In the data rows, 50 means zero.
Every row has a hidden score from 0 to 20. What is each row's score? 10 is about the middle.
48 & 67 & 49 & 61 & 46 & 46 & 44 & 44 \\: 13
65 & 67 & 73 & 93 & 63 & 69 & 68 & 50 \\: 0
52 & 82 & 78 & 77 & 62 & 44 & 49 & 45 \\: 7
46 & 31 & 36 & 34 & 37 & 33 & 40 & 49 \\: 9
45 & 68 & 90 & 67 & 54 & 44 & 57 & 46 \\: 6
58 & 47 & 32 & 36 & 36 & 45 & 37 & 54 \\: 12
78 & 57 & 73 & 86 & 71 & 54 & 61 & 58 \\: 0
46 & 54 & 47 & 56 & 80 & 47 & 55 & 43 \\: 7
39 & 36 & 37 & 34 & 39 & 34 & 32 & 45 \\: 12
35 & 39 & 48 & 43 & 44 & 32 & 42 & 40 \\: 9
56 & 50 & 34 & 39 & 37 & 31 & 32 & 63 \\: 13
41 & 49 & 37 & 41 & 41 & 60 & 43 & 43 \\: 17
49 & 50 & 44 & 47 & 41 & 46 & 53 & 51 \\: 12
42 & 82 & 56 & 52 & 49 & 70 & 52 & 48 \\: 20
37 & 47 & 36 & 41 & 37 & 42 & 42 & 44 \\: 16
73 & 46 & 49 & 49 & 56 & 62 & 55 & 57 \\: 2
58 & 46 & 47 & 40 & 40 & 52 & 47 & 65 \\: 11
39 & 48 & 35 & 40 & 40 & 35 & 36 & 40 \\: 14
73 & 56 & 57 & 56 & 62 & 99 & 58 & 48 \\: 5
36 & 49 & 42 & 39 & 42 & 44 & 40 & 43 \\: 16
44 & 43 & 35 & 39 & 44 & 36 & 36 & 39 \\: 11
59 & 36 & 47 & 38 & 46 & 35 & 44 & 55 \\: 4
48 & 51 & 56 & 47 & 55 & 59 & 54 & 57 \\: 11
56 & 44 & 41 & 45 & 43 & 54 & 46 & 49 \\: 9
45 & 51 & 53 & 89 & 54 & 49 & 59 & 45 \\: 3
46 & 46 & 45 & 54 & 45 & 62 & 51 & 44 \\: 10
43 & 48 & 47 & 61 & 38 & 40 & 46 & 46 \\: 9
64 & 53 & 54 & 55 & 50 & 54 & 57 & 59 \\: 6
47 & 40 & 41 & 39 & 44 & 41 & 40 & 59 \\: 11
73 & 44 & 60 & 64 & 55 & 66 & 65 & 64 \\: 0
59 & 77 & 53 & 74 & 56 & 60 & 52 & 78 \\: 16
38 & 73 & 78 & 57 & 57 & 42 & 49 & 35 \\: 11
45 & 41 & 33 & 33 & 36 & 33 & 35 & 48 \\: 13
46 & 67 & 83 & 71 & 60 & 55 & 85 & 50 \\: 7
60 & 63 & 88 & 98 & 60 & 48 & 95 & 56 \\: 0
41 & 48 & 71 & 75 & 53 & 59 & 78 & 37 \\: 2
49 & 52 & 57 & 57 & 58 & 65 & 66 & 49 \\: 9
42 & 45 & 47 & 52 & 46 & 48 & 49 & 40 \\: 9
55 & 67 & 62 & 60 & 56 & 99 & 68 & 47 \\: 14
44 & 51 & 34 & 34 & 31 & 40 & 35 & 46 \\: 17
53 & 67 & 57 & 56 & 63 & 66 & 66 & 64 \\: 14
45 & 51 & 56 & 47 & 46 & 44 & 44 & 45 \\: 10
45 & 42 & 45 & 40 & 53 & 40 & 50 & 40 \\: 8
46 & 57 & 30 & 41 & 37 & 61 & 31 & 59 \\: 20
39 & 49 & 39 & 40 & 35 & 50 & 38 & 48 \\: 17
41 & 40 & 30 & 35 & 33 & 33 & 40 & 46 \\: 14
52 & 68 & 66 & 99 & 68 & 64 & 82 & 47 \\: 2
66 & 48 & 72 & 60 & 58 & 61 & 53 & 73 \\: 2
39 & 43 & 68 & 61 & 67 & 48 & 68 & 35 \\: 1
47 & 49 & 45 & 46 & 51 & 55 & 48 & 43 \\: 11
